(in the rows, 128 means zero)
Each path below is one point turned by a fixed rotation once a step. After each direction that follows a path, write how fast that rotation turns it, in degrees per step (0 if it stays still).
Each turn is a multiple of 5 degrees from 10 to 175, or 0.
Each row of a path follows its step; steps can be skipped.
Path 1:
step 0: [125 127 124 119 130 118 127 133 119 112 133 110 117 123 124 128 119 121
 140 121 125 143 123 125 127 139 132 134 128 126 132 122 121 122 131 140
 115 139 134]
step 1: [130 112 132 120 122 112 128 116 115 148 141 134 118 123 126 125 141 127
 134 139 127 122 120 128 135 123 127 122 129 130 132 126 128 130 121 135
 120 135 127]
step 2: [114 133 120 130 129 112 130 133 139 140 126 140 140 130 119 120 115 125
 129 120 133 140 124 131 123 127 123 125 124 132 120 132 124 117 124 132
 116 143 122]
step 3: [132 122 137 131 122 140 124 115 132 131 137 138 141 127 121 136 127 124
 142 128 122 132 121 135 143 130 119 146 122 130 127 134 122 134 128 125
 112 119 124]
step 4: [131 115 122 126 138 125 147 137 144 132 129 135 127 123 128 120 133 141
 126 112 120 128 123 115 132 137 118 128 116 123 128 135 125 125 125 122
 131 121 127]
step 5: [124 139 128 114 134 135 127 124 126 131 137 119 130 125 132 129 129 151
 120 121 133 147 125 135 141 126 139 143 133 128 132 137 137 133 125 123
 124 126 130]
step 6: [142 121 133 124 134 115 131 114 145 117 126 123 123 132 135 133 128 137
 119 128 126 127 117 132 125 131 121 134 127 132 140 116 128 134 121 135
 137 140 117]
step 7: [128 133 135 123 118 133 132 130 136 146 133 116 131 135 119 129 135 129
 127 125 135 138 137 136 120 118 124 121 129 109 131 121 134 130 112 122
 134 129 117]
step 8: [132 146 132 132 117 139 144 124 127 120 131 126 129 138 117 136 128 131
 120 120 118 122 120 138 122 128 117 129 133 136 130 121 118 116 136 127
 124 140 132]
step 9: [144 120 132 121 118 142 129 138 130 137 120 131 125 127 123 131 121 126
 136 127 119 120 132 119 143 121 125 128 133 118 137 127 146 123 136 122
 135 139 130]
step 10: [114 126 129 128 126 126 133 138 131 128 116 124 124 114 128 128 129 129
 106 125 117 128 136 145 127 116 122 123 132 139 135 140 135 121 140 129
 127 122 127]
Directions:
[130 130 127 130 125 126 129 125 131 129 129 126 131 131 127 127 130 126
 134 125 132 124 127 133 128 127 131 121 129 131 126 126 129 126 123 130
 126 130 128]
65
Path 2:
step 0: [125 118 135 127 134 121 135 125 125 137 120 131 134 122 117 134 132 130
 131 128 134 124 127 133 125 143 130 119 132 142 142 131 139 115 124 140
 143 124 126]
step 1: [132 125 129 125 132 115 112 119 128 147 129 124 134 123 139 114 126 138
 124 127 114 131 121 124 131 123 127 118 129 125 114 129 134 134 130 127
 123 121 121]
step 2: [139 126 115 139 119 135 133 127 116 130 124 115 135 128 122 142 124 115
 121 129 116 124 130 130 136 136 131 126 130 119 137 117 131 122 138 129
 120 124 129]
step 3: [137 142 129 122 126 119 143 118 139 126 133 124 129 129 122 129 129 132
 143 128 126 130 115 129 120 124 119 114 142 132 123 122 123 125 127 138
 133 135 134]
step 4: [117 117 133 128 127 134 124 131 119 131 121 108 127 134 118 126 135 128
 129 130 131 137 125 130 125 124 118 125 120 110 123 131 133 132 115 137
 128 121 117]
step 5: [129 132 122 139 130 134 136 138 131 141 124 137 133 139 120 124 135 145
 121 125 116 129 127 121 122 139 130 127 133 125 131 124 124 130 131 123
 113 144 132]
step 6: [126 129 140 126 126 131 123 132 138 123 131 126 114 115 124 132 130 135
 119 127 123 120 129 141 137 141 114 124 139 123 128 120 130 113 125 132
 142 126 128]
step 7: [127 126 133 117 128 121 126 134 127 128 128 135 141 126 122 120 130 130
 131 130 121 110 116 122 125 128 133 119 130 121 136 144 128 136 126 138
 118 116 116]
step 8: [136 115 132 137 129 126 125 126 117 139 128 128 122 136 136 138 135 126
 129 129 128 131 134 125 127 145 136 114 129 133 116 123 140 116 138 137
 121 125 127]
step 9: [151 129 116 126 133 125 119 129 130 132 133 128 137 126 127 123 109 134
 124 120 122 137 119 131 130 126 117 120 132 125 136 117 122 127 124 135
 135 125 131]
step 10: [122 127 126 129 132 131 144 116 118 133 126 109 130 127 116 142 125 131
 136 133 126 117 128 129 140 128 122 121 137 128 132 134 142 140 127 129
 131 127 123]
Directions:
[130 131 127 132 130 126 128 127 129 126 125 132 127 129 130 127 133 126
 131 123 125 130 131 128 127 127 122 128 131 132 128 128 128 123 126 129
 131 127 124]
130
[131 126 127 131 131 125 128 133 124 133 127 128 125 128 130 124 127 128
 123 133 127 134 130 129 125 128 128 127 127 128 129 128 128 130 128 125
 131 132 126]
95
Path 3:
step 0: [122 125 142 124 117 138 116 118 121 128 128 134 127 134 125 138 127 125
 125 130 126 132 129 139 125 135 134 132 131 120 130 114 127 108 141 142
 118 132 127]
step 1: [123 131 130 121 135 134 120 109 122 130 122 122 131 130 116 128 125 134
 121 124 127 126 114 126 134 128 129 107 118 135 130 118 125 126 118 123
 133 133 111]
step 2: [118 149 126 129 117 123 120 129 126 129 131 124 125 131 122 126 128 129
 116 134 133 137 143 140 136 116 137 124 138 122 132 127 119 140 131 134
 136 131 117]
step 3: [129 146 144 112 119 134 126 126 119 133 119 132 129 139 118 142 123 127
 132 126 117 129 136 128 123 125 123 137 129 130 122 120 132 117 121 131
 117 128 123]
step 4: [136 128 135 119 133 129 125 127 135 135 124 135 140 125 119 124 123 125
 117 119 133 119 115 130 145 125 144 125 127 128 122 128 124 130 115 135
 124 136 110]
step 5: [117 143 136 132 118 123 135 116 133 128 127 136 120 136 131 129 144 117
 121 128 127 132 132 130 148 118 130 126 125 129 136 128 121 132 127 140
 126 115 126]
step 6: [139 137 117 126 122 144 132 117 117 140 120 138 120 133 129 137 128 120
 121 128 122 133 122 132 116 121 134 139 122 128 119 118 132 120 127 132
 123 129 115]
step 7: [127 110 130 133 122 132 114 120 119 125 132 142 130 133 121 124 133 135
 125 125 132 128 130 136 147 123 132 126 125 131 121 122 130 134 112 130
 120 140 115]
step 8: [116 135 134 130 117 119 141 118 119 126 121 125 126 133 126 128 137 121
 125 116 128 133 128 123 134 111 132 126 138 133 137 120 144 129 131 129
 142 130 117]
step 9: [131 131 130 124 124 135 128 135 125 128 116 141 130 126 123 135 137 132
 118 126 132 133 133 147 112 126 132 129 127 114 121 116 130 115 121 139
 138 126 119]
step 10: [120 122 136 122 135 131 127 119 127 128 141 134 139 131 117 119 131 120
 119 124 119 133 137 131 138 122 122 111 122 134 118 124 129 113 124 131
 121 139 118]
Directions:
[127 131 123 130 130 123 131 125 131 130 126 128 127 128 128 130 130 130
 129 130 134 129 130 126 129 129 127 129 129 133 130 127 125 126 126 132
 135 128 128]
110
[127 125 129 127 131 126 133 128 123 130 133 130 131 129 130 133 124 131
 128 131 127 128 131 127 129 133 128 131 127 128 125 126 127 126 127 131
 124 133 127]
110
[132 128 130 129 124 131 129 128 127 131 127 129 132 127 125 129 131 135
 121 126 131 129 130 123 127 127 126 127 126 130 129 131 127 129 133 128
 127 129 131]
0
[125 128 123 127 129 129 126 127 126 129 129 128 122 126 130 129 128 124
 123 132 128 132 128 128 127 128 124 123 124 129 124 131 123 127 129 125
 127 129 127]
80
Path 4:
step 0: [125 128 137 120 112 135 117 122 133 133 124 129 120 116 139 135 126 129
 133 119 141 131 114 127 130 129 120 133 146 131 117 140 123 132 120 114
 111 124 136]
step 1: [140 122 125 128 133 128 123 119 129 139 125 125 132 138 123 138 127 115
 120 140 143 121 148 133 126 122 143 133 122 116 133 117 134 122 113 122
 117 122 132]
step 2: [131 123 138 135 124 127 120 118 133 141 129 131 124 119 123 126 135 148
 117 118 126 136 116 146 141 131 120 113 125 123 127 118 118 133 119 125
 131 131 116]
step 3: [124 127 151 112 124 128 128 126 127 123 126 142 132 123 126 125 128 128
 128 129 143 114 139 130 127 128 119 146 141 136 125 131 127 132 119 113
 121 118 138]
step 4: [134 133 130 125 126 126 115 121 137 148 117 114 121 135 131 144 118 119
 125 128 137 139 136 131 129 130 140 122 137 111 127 122 121 131 113 134
 133 131 134]
step 5: [130 122 129 128 124 130 121 131 130 127 133 150 142 116 128 129 126 137
 120 128 127 139 129 143 135 121 129 123 117 134 129 108 130 130 115 109
 123 121 116]
step 6: [126 119 147 132 126 132 126 113 143 136 120 126 122 117 134 129 131 137
 123 133 148 120 122 126 135 131 127 146 138 126 132 144 122 132 127 122
 132 125 137]
step 7: [146 127 123 115 120 132 121 134 118 143 118 124 122 132 131 141 129 122
 132 126 135 123 141 142 119 123 131 122 141 125 125 113 124 119 115 120
 115 127 127]
step 8: [128 126 143 145 132 138 112 114 138 132 134 137 133 128 115 121 131 132
 112 130 132 143 130 132 134 129 127 120 121 121 125 118 136 141 117 124
 122 125 130]
step 9: [118 130 138 110 118 114 135 117 129 132 128 134 125 117 137 132 127 134
 124 123 138 115 118 139 137 128 128 137 134 125 132 132 111 124 119 119
 118 113 127]
step 10: [145 115 137 125 130 125 121 129 135 139 120 126 127 136 119 140 119 128
 130 138 142 126 151 127 125 129 126 128 139 128 123 124 132 130 108 125
 136 140 126]
Directions:
[133 124 131 127 130 126 130 129 128 128 126 128 127 125 127 129 133 131
 130 130 129 123 127 130 129 131 123 130 128 128 127 125 127 125 132 126
 135 133 129]
95
[125 134 126 130 125 126 133 128 130 135 126 125 125 127 129 128 127 130
 131 123 126 126 124 131 129 131 129 126 129 128 130 125 128 128 128 126
 128 129 130]
155
[128 129 127 125 127 130 125 131 130 126 124 124 124 130 126 131 128 121
 132 129 130 129 128 129 129 128 126 129 129 125 124 125 135 128 127 127
 126 130 131]
110
[120 127 129 130 131 129 129 130 131 123 127 129 129 128 128 126 132 133
 127 125 130 131 127 130 132 131 127 128 132 127 126 127 131 126 130 126
 126 125 125]
120
